One turn moves each row of this set onto another row. After a few examples, where does it send each row asked below?
z783: [-16 -34  12  23   0  -7   8  -2  -2   0 -31  -1   5  24  23  -3  10]
z130: [ -6  -8  -1   8 -12  24  27 -20  -7  24  17  14 -10  18  -1   0  -9]
z190: [-18  -5  12  12 -10   8   4  21   0   0  19  25   8  14   3   9   9]
z373: [-16  -4  16  22  21  18  14   9  -2   5  19 -20  -3  15   2  -1  -5]
z319: [-14 -15  -9  30 -12 -11 -18 -15   6  -1   4  -2   0  37   7 -18  13]
z551: [ -6  -6  26  -9 -12   2   7  12  -1  25 -21   5   9  12  -1   3  -4]
z739: [ -6 -19  24   1  15   0   7 -23  -5  25 -22   3 -15  21   6  -8  -9]
z453: [-14   7  26   5 -20  10   1 -11 -25   6   5 -15   7  15  -4  26  21]
z987: [ 10  -2  10   6 -10 -17  18   7  -8 -16   5   0  12  12  11   5  20]
z950: [  6 -13   1   4  11 -16   1  -7 -12  34  -6  -6 -12  24  14  -5  40]
z919: [ -9 -27  11  38   1  -6  19 -27   7  31   1   6 -17  19   8   5  14]
z468: [-12 -37   4  32  19   2   4 -15   8  32  16  -5  -3  21  -8   1   9]
z17: [-15 -14  -6  31   8  16  -1  -9   2  29 -26  18  -7  31  11  12  11]
z546: [ -6   0 -11  -9 -10  10   2  -2 -17 -19 -10   5  10  24  -6  19  13]
z786: [  6 -16 -21   7  -9  -1   1 -11  -4  12 -25  20  13  27   2  19  15]
z642: [  2   4  -8  21 -12 -26  12 -13  -4  -6  13   6  12  33  14   5  21]
z626: [-17 -24  -5   9  -2  -6  -3   5   3   0  -1 -24  -7  12  27  23  15]
z889: [ -8 -15  12  22   1   6  -4   9  -8  28 -28   2   3  49   1  -5  26]
z840: [-22 -17   8   9  12   7   3 -10 -12   9 -18  -9 -23  52  -6 -13  16]
z523: [  5 -14  11  19 -19 -21  26 -17   1  14 -12  21   8  19   2   0  13]
z804: [ -6 -33   7 -14 -21   8   2 -26 -11  22   5 -11  -9  23 -15  -1  14]
z381: [ -6  -4 -10  12  23  -9  -6 -13  -2  24   4 -14   1   3 -23   2   1]
z54: [  1 -24  -5   4   7  -8  16   6  -8  16   9  29   7  16 -13 -10  24]
z893: [-17 -17  30  23   4  22  11  -9   2  18  20 -12 -20  11  -2   6   0]
z597: [-19  -8  -2 -11   5   4   4 -21 -11  -3  -7 -19 -22  38 -11  14  -1]
z78: [-20 -16  11  31 -18 -11  16 -20   9  19  -2  20  13  28 -10   6   2]
z703: [-17 -10 -16  27  12   0  39  -5  -8   7   4  12 -12  15  12  -1  13]
z900: [ -2  -4  -8  -8  -7   0  -5 -10  -7  10  -6 -19   3  26  -6  40   2]
z212: [ -7   3  16   4  18  -1  -2 -26 -19  19   7 -18 -24  16  12  18  16]
z305: [  2  -6   2  14 -10   2  -9  11  -6  27 -21  -6  18  33   3  30  17]
z162: [  6   4  -1  23 -27  11  -5 -11 -13  17   2  -9  18  32  -6 -20  11]
z953: [  1 -16  -9  12  -4  12  -4  -6  -1  13  39   7 -10  20  17  13  14]
z958: [-18 -10  11  12  17  35  -8  -8 -11  26  -5   7 -20  33  -8  -1  10]
z812: [-39   6  17  18 -16   5  22  -7 -14   9 -13  -7 -19  26  10   3  18]
z737: [ 17   5   9  -6   0   2  11  -4 -14   2  22  -7  13  25  -7 -12   4]
z502: [ -5  21  -8  30   2   7   7   0 -14  17   1 -25  11   9  -3   4   8]
z825: [ 10 -14  21  -3   3   9   3   4  -9  -3  29 -17  -3   8  -5   1  14]
z710: [-11  -3  -3  -5  15  24 -10  -3 -21  -8  10  -8 -16  28  -6   7  22]
z366: [-32 -10   4  18   3 -11 -10 -11  13   4  -6   3  -3  18 -17  -8 -13]
z133: [  3 -35   9   9 -20  -2  -5  -7 -18   6  -7  -7  22  23   0   7  34]

z739 -> z133
z710 -> z17
Where do these go?
z987 -> z893
z305 -> z597
z950 -> z626
z373 -> z78
z190 -> z130
z366 -> z162

One turn moves each row of this set onto another row. After a few examples, where does it send each row asked below?
z72: [  1 -22   8 -27  -3  -3  -3   9 -22   4  -6  10  15  -3]
z329: [-16   8  -1   5  13 -26   6  27 -13   1   9   6  12  -9]
z494: [-19  18  25 -15 -15 -10   1 -11  23  11   0 -20  19   0]
z14: [ -5 -13  22 -19 -10  13  -3   3   5  24  -6  -6  20  17]
z7: [ -7  -9  -4  24   7 -16  -5   4  -4  -1 -12 -21  -2   8]
z357: [ -2  -9   3  15  18  -9   8  28 -11   4  11   9  14  -4]
z101: [-18  -4  23 -31 -20  -6  -1   3  -2  19  -9 -11  18   8]
z671: [  0  19   5 -22 -13  -5   4 -13  -6 -19  17 -10   5 -14]
z589: [-15  27  11  -1 -19  -1  -1  -7  10  10 -29   4  23   0]
z485: [  5   5  14 -22 -11  -7  10  -1 -11 -14  21 -14   7 -21]
z600: [ -7   3  16  -2 -12  15   2  -3  24  21 -12  -5  33  11]
z331: [11 -7  3 11 31  6  3 14  7 -1 -3 -4  2  5]
z525: [-27  23  18  11 -14 -12  -1  16 -12 -13  -1  11  -1  -2]
z220: [ -2  10  19   5  -4  16  -1 -11  26  19  -8  -7  25  11]
z607: [-14  15  20 -13 -18 -10  -2 -14  21  17   4 -20  22   2]
z944: [-8  9 18 27  2 16 -2 15  0 -2  8 13  3 12]
z587: [-12  24   7 -24 -11  -9   0 -12  -4 -13  23 -11   9 -10]
z394: [  9  13   0  -6 -16   4   8   2 -24 -14  -9  11  11 -19]
z924: [-10  -9  -2  19   6 -20  -5   5  -1  -2  -6 -26  -3   7]
z871: [-11  -2  14 -18 -20   6  -2   6  -8  20 -27   7  20  11]
z628: [-12  -1   1   8  10 -23   8  28 -18   0   4   8  13 -11]
z283: [-10   0  11 -13  20 -26   4  13   3  -9   7 -22  -5  -7]
z129: [-20   7  21 -19 -19  -5   2  -3  23  16  -4 -17  28   2]
z404: [ 10  11   6  -3   6  24  -2 -13   5  -2  26  -2  13   6]
z504: [ -4  21  10   4 -11  14  -3 -14  26  14  -6  -6  21  12]
z490: [-16  25  15 -11 -16  -4  -3 -15  25  10   2 -20  17   5]
z199: [-13  25   9  -4 -24  -6  -4 -12   8  16 -22   1  24   0]
z23: [-20   9  31   6  -1  -6  -2  13   6  -7  29 -10  -2   4]
z238: [ 17   8   3  -7   0  21   3 -15   2 -12  22  -4   8  -2]
z553: [ -6  11  -5   1  13 -18   2  16 -12 -10 -27   6   0  -8]
z359: [ -9   9  -6   4  10 -11   1  16 -16 -20 -20   8   3 -12]
z566: [ -9  -1   3   8  21 -18   8  26  -3   6  24  -1  12  -3]
z876: [  5 -24  11 -26   1   1  -1   9 -19   6  -1   8  15  -1]
z665: [ -1  30  -8  -3 -11  11  -3  -9 -14 -11  -6  17  14  -5]
z505: [  8  -9   3  12  27  11   3  11   3 -10   4  -4   5   0]
z787: [-19  16  10  -9 -24  -1   0  -2  12  15 -27   1  30   0]
z909: [25 -4  9  0  0 23  8 -2 -6 -5 15 -1 13 -8]
z333: [-10  -8   7   5  16 -21   9  26 -10   1  19  -3  11  -8]
z532: [  1  12  13   4 -11  12  -4 -14  22  23  -8  -4  26  10]
z572: [ -5   2  -3  17  19 -10   6  27  -9   7   7  13  14  -1]
z292: [  0 -23  12 -30  -1  -4  -3   9 -20   5   0   4  13  -3]
z986: [  9  22  -7  -5 -11  13   2 -11 -12 -17  -5  11   9 -10]
z402: [-12  -1  10 -11  16 -19   5  13  -2 -18  13 -21  -1 -12]
z397: [-15  32   5  -3 -22  -1  -3 -12  16   7 -19  -3  19   3]
z676: [-11  -5  -3  20   4 -21  -5   5  -5  -4 -12 -21  -3   5]

z587 -> z404
z394 -> z485
z238 -> z986
Where do these go?
z944 -> z525
z504 -> z397
z532 -> z199
z129 -> z600
z333 -> z357
z331 -> z553
z359 -> z402
z72 -> z292
z676 -> z924
z572 -> z329
z494 -> z220
z101 -> z14

One turn moves each row of this set onto another row. After a few examples, where does it send each row asked below?
z29: [-10  -6   5   5 -10  19  -5  24 -10 -16   0  -9  25 -25  19   3  -1  20]
z274: [-20   2   7  12  -6  32  15  -2 -22  -3   0   1  14   6  -8   4   9   3]
z632: [ -5   8  15  11  -4   8   6   8 -24  -5  16  15  21 -24  -4 -11 -31  14]
z961: [-11   3   5   8 -19  18   3 -15  11 -14 -10  18 -26  15  20  -1 -10  35]
z16: [ -5 -12   7  15  10 -20  -7  -5   1  -3 -15  47 -11  -1   3 -14  -4  12]
z104: [-12  -2   0  16  17 -17  -4 -11  -2 -19 -24  39 -17  -8   5  -5  -3  13]
z898: [ -9  -4   3  11 -14  23 -10  26   5  -9   0  -3  16 -25  28  -7 -13  20]
z668: [ -8   1 -10  25  21 -12  12  -5  -1 -15 -21  24 -21 -12 -11  10  -9   8]
z646: [-18 -23  21   6 -10  28   4  -9 -27 -12 -26   3   4  -5  21  -9   2  28]
z166: [-15 -10 -14  18  17 -16  -1  -6   4  -6 -26  19  -4   0 -13  25 -11  12]
z911: [  4  -5  10  -2 -12 -10   3  -7 -14 -14   9   9  10   0  -5  22 -22  42]
z259: [-24  18  -1  23  -7  36   8   0   5  -4  -6   9  -9 -11  11 -14 -28   9]
z354: [ -9   1  16   8  -4  15  12   4 -32  -4  13   7  25  -8 -13   0  -6   9]
z937: [-13  18   6  19  -6  19   5   7  -5  -5   7  17   3 -25   7 -18 -43  15]
z196: [-14 -18  18   4  -4  16   5  -6 -36 -20 -22  -3  15 -18  12   4 -10  32]
z253: [-12  -1   6   2 -14  14   8 -20  -6 -22 -12   9 -15  18  10  13   9  33]
z438: [-11 -19  11   7  -4  12   3   1 -26 -12 -18  -6  19 -26   9  10 -36  36]
z529: [-17 -25  16  13 -17  35   1  -2  -8   3 -24   7  -3   2  24 -16  -9  27]
z852: [-10 -21   7  13 -11  19  -1   7  -6   4 -17  -2  12 -20  11   4 -47  34]
z877: [  2 -15   4  22  12 -14   7   5   0   7  -7  37 -13   1 -15  -6  -2   7]
z266: [-15  -5   4   9 -13  32  -6  20  -1 -16  -8  -6  12 -16  29  -5   8  16]
z270: [-26  11  -1  20  -8  42  14  -4  -4  -3 -10   2  -4   4   3  -3  -2   3]
z973: [ -5   1   0  23  21 -14   9  -5  -5 -17 -17  35 -22 -14  -5  -6  -4  10]
z424: [-17   0  -9  17  21 -16   0 -12  -2 -20 -30  26 -12  -8  -2  12  -8  13]
z475: [-13  -7   5   6 -10  25  -5  20  -9 -18  -4  -9  20 -19  23   2   8  17]
z71: [-14 -25  10  15 -18  30  -3   6   1  11 -20   5   1  -7  20 -10 -35  31]
z762: [ -4 -19   1  16   8 -19  -7   2   5  11 -12  40  -3   7  -8  -2  -9  12]
z188: [  1  -8   6  21  14 -15   6  -1  -4  -5 -10  41 -18  -8  -6 -13  -1   8]
z782: [ -1 -15  -5  24  12 -11  10   5   4   9 -11  26  -9   2 -21  11  -7   6]
z352: [ -7 -18  -8  17  11 -17  -3   1   6   9 -16  27   1   6 -16  16 -11  11]
z576: [ -2   1   5   8 -21   7  -2  -7  15  -5   1  22 -18   4  17  -4 -33  40]
z817: [  5  -3   8   3 -17  -7  -2  -2   3  -6  10  19   0  -3   4   7 -40  43]
z647: [ -6  -7 -12  25  18 -11  12   1   3  -3 -18  19 -13  -5 -19  17  -9   8]
z901: [-14  -4   2  12 -15  30  -8  23   7 -11  -5  -2  10 -20  31  -9  -4  17]
z185: [ -6  -6   4   8 -11  18  -9  27  -3 -12   3  -5  23 -27  22  -1 -11  22]
z518: [ -5  -4   9  -4 -11   0   9 -16 -19 -23  -2   4   3  10  -2  24   2  37]

z259 -> z270
z166 -> z352
Where do these go?
z782 -> z877
z71 -> z529
z475 -> z29
z817 -> z576

